One turning vector, and how many steps it has turned
The counts run from 0 to 732.
[-9,17,-20,-4,2,0,-3,-1,11,-17,-35,3,36,9,2,-15,-11,31,8,-4,25,-13,3,-43,6,-7,-13,0,-1,-2,10,-51,-11,4,-7,-7,-4,-3,-13,9,-32,36,-38,-7,-21,30,-7,-7,-18,-18,31]
340
[37,12,-41,-21,0,-10,-7,-19,16,20,-11,-7,23,24,10,10,-5,16,-10,22,11,-4,17,-25,7,-13,-1,-10,11,-26,12,-38,17,11,-4,9,-12,-10,-18,4,-18,28,-48,-19,-23,21,-35,7,-10,8,34]
668
[25,29,-5,-2,9,-12,21,-7,-4,-13,-9,4,-1,23,-23,6,3,26,20,1,42,2,-3,-36,-15,5,15,3,7,-19,22,-38,7,7,-19,-2,4,-10,-3,17,1,4,7,-30,-62,37,0,-4,0,-34,7]
164
[9,20,-21,-17,16,-6,3,7,6,-3,-41,-8,34,14,-9,-1,23,-3,3,33,35,-6,11,-21,-3,-1,-8,11,10,-20,-11,-35,7,4,-28,-23,-13,21,-30,8,-1,20,-13,-40,-30,34,-23,7,-9,-29,27]
274
[42,24,-30,-10,-2,-10,-24,-15,4,23,5,-3,-4,19,-9,-12,23,18,-1,12,3,12,10,-16,-13,-13,-11,4,35,-18,5,-41,31,6,10,9,1,-19,-2,-6,-18,-17,-50,-16,-25,4,-26,-17,-16,-14,-13]
587
[16,13,-1,-32,9,6,11,-17,-4,23,2,22,18,13,-11,-35,-10,57,25,-4,30,-2,6,-3,-12,3,-6,3,22,4,-7,-46,5,0,12,6,14,-7,7,7,18,6,-44,-4,-38,28,-9,-13,-17,-33,26]
517
[8,22,-10,-1,1,-35,29,-6,1,-4,-16,13,7,2,0,-5,12,16,26,-8,17,18,0,-16,-22,-15,0,-10,14,-32,31,-34,2,5,-8,16,-6,-7,4,17,-24,1,-29,-18,-56,26,-38,-17,-16,-29,-18]
368
[53,36,-23,-15,15,-17,2,-13,-5,11,5,-19,19,26,-34,-12,13,16,29,8,22,20,3,-20,-14,-19,-11,-1,16,-23,1,-4,18,-8,5,-7,7,-13,14,15,1,-19,-20,-17,-42,3,-3,-12,-6,-45,-32]
301
[14,21,-37,-16,12,-2,7,-9,11,-14,-27,-17,29,7,1,12,-27,18,15,-1,27,-8,18,-49,20,-12,-2,-7,-11,-11,15,-18,-7,4,-16,5,-13,-14,-16,18,-28,40,-39,-7,-39,18,-13,-10,-2,-9,33]
547
[27,38,0,-7,12,-22,7,-29,17,1,1,5,13,7,-7,-4,-4,36,10,-20,26,13,-14,-12,2,5,-1,8,22,-33,13,-26,16,3,-14,1,0,1,-13,23,-20,10,-9,-18,-62,34,-23,-16,-11,-23,5]
571
[15,9,-26,-8,10,-20,11,9,-15,12,-9,18,-10,-1,-13,-20,-4,24,31,3,12,12,20,-25,-26,-8,-5,16,21,-10,8,-58,5,18,-4,8,-12,-18,16,-18,-3,-18,-40,-24,-34,15,-10,-21,0,-40,11]
238
[-3,11,-42,-16,26,9,14,39,8,-9,-8,-9,33,-2,-3,10,-25,7,31,12,11,4,26,-41,-22,-11,29,-12,-1,-15,16,-22,-9,2,-4,-7,-4,-13,-20,13,-6,20,-34,-30,-27,31,0,-9,-2,-40,8]
346
[12,15,-27,-19,10,10,11,8,-4,1,0,2,9,33,-23,22,19,16,12,20,11,1,5,-8,-11,0,24,-20,16,-20,29,-44,0,-9,10,20,0,-20,4,35,-1,17,-34,-29,-33,30,-22,-11,-20,-27,3]
455
[20,21,-30,1,18,-48,10,3,1,-1,-38,6,17,2,12,3,-6,-4,16,8,15,6,13,-38,-10,-12,-5,10,12,-33,11,-41,5,28,-20,-18,-24,4,-15,-10,-20,8,-16,-34,-30,20,-28,-1,5,-21,17]
558
[10,29,-44,-31,13,17,-3,21,13,19,-8,-37,38,6,-11,-6,-12,10,9,-2,-2,-9,25,-27,-8,-14,-13,-3,4,-15,-12,-4,12,-5,-11,-4,-3,-21,-33,19,-13,5,-56,-20,-24,20,-11,-14,-7,-33,5]
204
[28,14,-18,-19,19,-44,11,-24,-16,15,-24,21,1,13,-8,-8,10,25,14,10,20,22,3,-8,-4,0,-2,16,23,-22,10,-54,-5,10,0,5,-21,10,15,4,2,15,-23,-30,-36,13,-23,-16,-1,-19,34]
647
[27,21,-27,6,12,-26,17,13,-14,-21,-18,3,7,9,-26,10,13,1,28,19,28,11,2,-39,-21,-10,7,-9,3,-22,27,-28,-3,0,-10,-4,-5,-15,11,11,-6,-1,-6,-25,-53,21,-7,-11,-9,-44,-25]
160
[6,21,-26,-15,20,-27,6,11,-5,16,-45,-5,46,-1,-12,-30,-6,18,20,-1,22,-6,11,-29,-17,-8,-36,20,-4,-19,-14,-28,-1,8,-18,-27,-10,10,-7,-9,-7,7,-25,-16,-17,16,-5,-9,-5,-41,22]
416
[-6,9,-40,-21,8,2,5,30,8,24,-21,-12,36,-1,4,-18,-14,11,22,18,12,-5,36,-26,-25,-20,-17,4,-1,-16,-8,-29,5,12,-4,-10,3,-12,-22,-10,-11,-3,-61,-19,-8,25,-15,-4,-17,-28,13]
610
[4,35,-11,-13,7,-21,-6,-8,22,-2,-27,-12,38,22,-13,-16,-15,38,20,-6,36,9,2,-30,1,-13,-17,30,5,-31,-2,-26,4,9,-1,-36,-6,1,-4,0,-29,9,-13,-25,-31,18,9,-12,-10,-29,3]
219
[6,7,-28,-16,8,16,3,12,11,23,-11,3,44,2,3,-41,-6,32,11,5,14,-13,17,-21,-16,-5,-16,-8,10,-3,-14,-36,14,4,-8,-8,18,-3,-33,5,-2,18,-63,-1,-15,27,-24,-8,-19,-37,18]
606
[11,29,-19,-6,20,0,11,8,12,10,13,-3,27,5,-16,-21,-27,36,29,-20,8,14,5,-38,-21,-3,14,4,14,-22,13,-20,12,-4,6,-6,12,-25,-8,19,-2,-6,-27,-13,-45,23,12,-23,-1,-53,-10]
26
[14,17,-36,2,31,-10,17,26,-7,-4,-12,11,24,-19,13,-9,-2,1,27,17,15,7,23,-47,-19,-1,11,-7,6,1,0,-23,-2,1,-24,-12,-6,-7,-30,6,-5,9,-36,-14,-35,23,-18,-12,4,-46,7]
553
[20,29,-14,-29,2,-6,-20,-23,7,19,-15,-3,41,34,-8,-12,21,34,2,7,13,3,-8,12,-1,-5,-15,1,16,-35,-8,-34,13,-18,21,-4,4,3,-2,19,-11,19,-44,-13,-15,8,-35,-14,-30,-19,10]
595
[30,33,-22,-16,5,-32,14,-9,23,9,-8,-20,18,19,-3,14,-21,14,23,-4,21,19,16,-28,4,-28,3,3,2,-40,20,0,17,17,-14,-1,1,-12,-23,8,-22,10,-20,-30,-50,21,-17,0,4,-13,1]
86
[24,22,-27,-2,25,-21,0,0,-3,14,9,20,6,1,2,-29,-17,39,33,-14,6,23,12,-42,-9,-6,-2,4,26,-10,12,-42,2,5,5,3,-2,-21,15,0,-14,-4,-48,-2,-31,5,-6,-33,3,-34,-5]
235
[-2,7,-38,-23,3,-2,4,3,1,5,-13,7,11,-3,15,8,2,21,9,-6,4,4,21,-18,-6,-7,4,-12,16,-12,17,-50,-8,0,3,29,-19,-12,-12,19,-21,20,-69,-15,-20,28,-45,-15,-23,-12,27]
259
[22,15,-17,-22,-1,12,10,-6,-16,-15,-16,-3,0,25,-36,8,24,23,15,24,37,4,6,-14,-12,2,1,-6,10,-3,22,-49,-11,-12,0,20,-10,-21,22,26,7,12,-28,-28,-39,25,-9,-10,-19,-26,11]
249
[19,25,4,-4,14,-26,11,-31,15,-7,-5,21,8,8,5,-3,-2,33,19,-4,38,21,-5,-16,-1,3,15,12,29,-19,23,-46,9,6,-5,-2,-1,-2,-8,9,-20,20,-11,-24,-54,32,-26,-16,-6,-24,4]
166
[26,30,-11,-20,-12,-6,11,-14,6,12,-1,-6,14,37,-38,-4,2,36,25,0,26,12,2,-11,-15,-20,-3,-2,10,-21,18,-27,6,-10,25,8,11,-25,23,18,-14,-13,-27,-25,-39,12,0,-17,-23,-26,-18]
511
[15,14,-14,-36,-6,20,11,-4,15,18,-18,-17,30,26,-12,-13,11,29,6,18,40,-19,10,-10,-4,-11,-21,-10,-3,-4,-9,-23,19,1,-16,0,15,0,-28,9,3,21,-35,-14,-35,37,-20,15,-30,-17,26]
197
[41,17,-14,-8,19,-15,11,-18,10,16,19,23,-6,6,17,-13,2,26,14,6,21,18,7,-8,-16,-1,10,-3,40,-14,10,-42,25,7,-8,10,17,-5,-17,4,-6,1,-38,-14,-54,32,-41,-14,-10,-20,6]
376
[23,25,-41,-8,11,-3,-5,-6,21,20,-3,-19,46,31,7,-8,-25,21,1,16,13,-12,15,-41,6,-14,-7,-11,-3,-32,5,-12,29,6,-7,-12,15,-12,-31,5,-14,28,-35,-3,-22,16,-24,4,-7,-4,16]
1
[15,33,-27,-13,10,-15,8,1,6,-12,-20,-22,42,9,-12,11,9,3,16,-1,20,10,5,-22,4,-25,-11,-15,0,-37,15,1,0,-12,-5,1,-12,-1,-28,38,-38,22,-28,-21,-41,16,-31,-6,-15,-24,-15]
280
[8,13,-35,-20,14,30,3,16,12,16,-8,-16,47,15,-10,-31,-16,31,5,6,15,-23,9,-34,-13,6,-5,-13,0,-5,-8,-25,12,-10,-7,-3,16,-11,-29,16,12,17,-40,-7,-24,31,-10,-7,-19,-32,27]
605
